Each path is a new rotation, seen through one point. The rows after it are directions, each followed by how far the rotation turns it, in degrees per step (0 if it stays put).
Each turn is a multiple of 5 degrees from 10 to 175, or 0.
Each row of a path follows its step; steps can be skipped.
Path 1:
step 0: -3 -13 6 -48 -16 16 -19 2 20 17 39 -19 2 15 -12 3 -13 36 -18 -24 -1 4 -28 -19 -34 0 -19 12 1 -42 0
step 1: 12 -29 -14 0 18 -2 43 -31 6 12 6 -20 -15 -9 -9 11 1 -1 -15 -34 -6 4 -33 50 31 7 -23 0 18 29 -7
step 2: -33 18 -25 -1 -9 17 -21 -25 -16 -18 14 20 16 -41 -16 40 -26 -13 -10 12 -1 -2 13 -1 -17 32 -37 23 7 2 4
step 3: 9 8 13 17 24 33 30 3 10 19 9 37 26 4 7 35 10 15 45 26 15 12 -11 11 31 -10 -6 -7 -34 3 -5
step 4: -27 17 32 -11 5 6 -12 -38 -27 16 3 -8 0 40 13 -19 -19 -34 11 23 2 30 -4 1 -14 35 28 19 -7 -15 1
step 5: -16 -41 42 22 24 -33 -26 29 18 -8 40 -14 9 5 -5 5 17 2 -9 7 -1 15 -17 16 20 -23 -6 8 1 -34 11
step 6: -15 14 -44 -4 -16 -3 -6 -17 -9 -1 47 -32 -8 20 19 -3 3 -19 -5 7 -28 -2 -13 9 6 -2 -8 -51 30 1 -29
step 7: -4 -28 -34 12 -38 -20 18 23 -41 -9 30 28 -5 -14 -29 14 7 23 -9 9 -7 7 -29 -9 11 9 7 24 -16 18 23
step 8: 52 10 -11 -16 -26 -1 9 3 -7 -15 9 -19 26 -8 22 -1 -7 -27 41 11 11 -7 25 23 17 37 -25 -5 -33 -1 2
step 9: -4 48 8 4 23 27 8 51 -5 25 24 8 -10 0 -11 -9 4 -9 -19 -10 -4 12 8 25 -24 13 25 29 -28 -12 26
step 10: -6 -12 22 -3 45 -22 7 8 13 -13 -1 -33 -7 6 47 -1 4 -7 22 -7 -2 -6 -45 -12 -40 14 -27 -14 -20 14 11
Speeds:
-7 -4 -6 2 -9 -10 1 9 -3 1 -7 1 12 20 6 4 4 -8 -9 10 -4 1 3 -2 10 -4 2 -1 5 -6 1 | 40
4 2 -9 5 -15 -5 1 -4 1 -6 -1 -10 -3 -1 -7 2 -3 9 -3 -5 -9 -5 -8 5 4 -5 -2 12 -6 -6 -18 | 60
-4 -6 -2 8 3 -15 1 -11 -6 -3 -4 0 -7 -4 12 -5 3 3 -4 9 1 -1 0 -2 -5 4 -4 20 1 5 10 | 130
-2 -8 3 8 -8 -8 -18 7 12 7 -4 3 4 -1 -1 9 -8 9 1 0 -1 -2 -5 -1 -5 13 -1 -5 -8 4 4 | 145
-4 -10 3 4 10 0 -1 11 9 2 6 -5 -6 8 7 -1 -1 -8 -8 -17 -3 1 4 7 -8 5 -5 8 9 -1 -10 | 80
Path 2:
step 0: 4 -33 -26 -20 20 -11 -40 -7 -14 -21 11 8 -19 14 24 -27 -12 -16 21 -10 29 -13 21 -21 28 17 -7 18 21 -18 22
step 1: 23 -25 3 -29 32 3 -8 7 -45 -15 16 -16 31 19 38 16 1 3 -17 24 -6 5 24 -6 11 16 32 -19 -11 -1 -13
step 2: 17 -14 4 -15 16 9 -20 -11 -23 34 -16 12 -22 2 28 -2 29 21 -20 -13 45 36 5 18 18 28 -2 16 17 -1 -19
step 3: -10 12 13 -35 37 16 4 9 -2 1 -29 -10 -2 42 7 -39 -1 -7 -34 32 10 -10 19 -6 37 5 -4 14 11 -7 15
step 4: -1 38 -9 1 28 11 4 28 -5 -17 0 9 16 -9 72 -16 -10 13 -18 -12 30 0 15 12 -2 13 -3 -20 4 -17 -12
step 5: 1 -23 3 -16 5 -1 -43 -5 21 -16 -8 5 -14 20 40 -23 18 6 21 -12 38 -17 13 -20 42 -25 0 -11 9 3 -22
step 6: 7 -19 -23 -34 29 -2 -12 39 -14 13 -2 -24 29 20 26 2 11 -30 19 -2 -4 8 25 18 32 12 15 -24 -13 -20 12
step 7: 42 -9 8 -11 10 -13 -9 0 -19 3 -33 -28 -29 -9 25 1 10 9 -15 12 33 14 8 26 4 5 12 -20 19 -32 -42
step 8: -6 -8 -7 -34 18 13 11 22 15 -14 -33 4 -18 15 -12 -23 26 17 -6 32 46 25 32 5 28 5 -8 -4 -17 7 18
step 9: -2 38 -24 13 21 -3 -11 11 -5 -30 -23 -22 -19 23 42 5 -30 9 -12 -5 1 0 42 23 22 20 -12 -8 -3 -16 11
step 10: 21 -6 25 2 23 13 -13 11 13 -17 0 -9 -17 33 37 10 14 31 25 -10 51 -20 24 -6 -12 -18 24 -21 0 11 -1
Speeds:
0 17 -5 4 7 6 3 -21 -1 3 -10 -2 -1 2 0 -1 9 6 -6 0 0 -3 0 1 0 5 5 -6 -1 10 12 | 60
-6 -2 -3 -2 9 5 12 16 2 7 6 7 13 -4 -1 2 6 3 8 0 8 7 0 4 -7 8 6 -4 -8 8 9 | 160
9 -1 11 -8 2 6 -1 1 -4 23 -3 -10 2 11 -6 5 9 -3 0 -8 -3 1 -4 9 -6 -3 0 4 1 -5 -3 | 80
5 -8 2 -1 9 -9 0 -2 7 5 -5 -4 -5 -10 4 -3 -12 16 1 -8 5 4 -13 -1 3 -11 8 8 2 2 8 | 140
-3 3 0 12 4 0 2 10 -5 3 0 -7 -5 3 0 9 -5 -14 -1 5 5 -8 -7 -4 5 3 9 -1 15 -7 14 | 120
1 -9 -3 -11 -1 4 12 -2 -4 -6 -1 7 -5 6 1 -4 6 -12 -2 1 -4 -1 5 -1 1 -20 1 6 -3 2 15 | 140
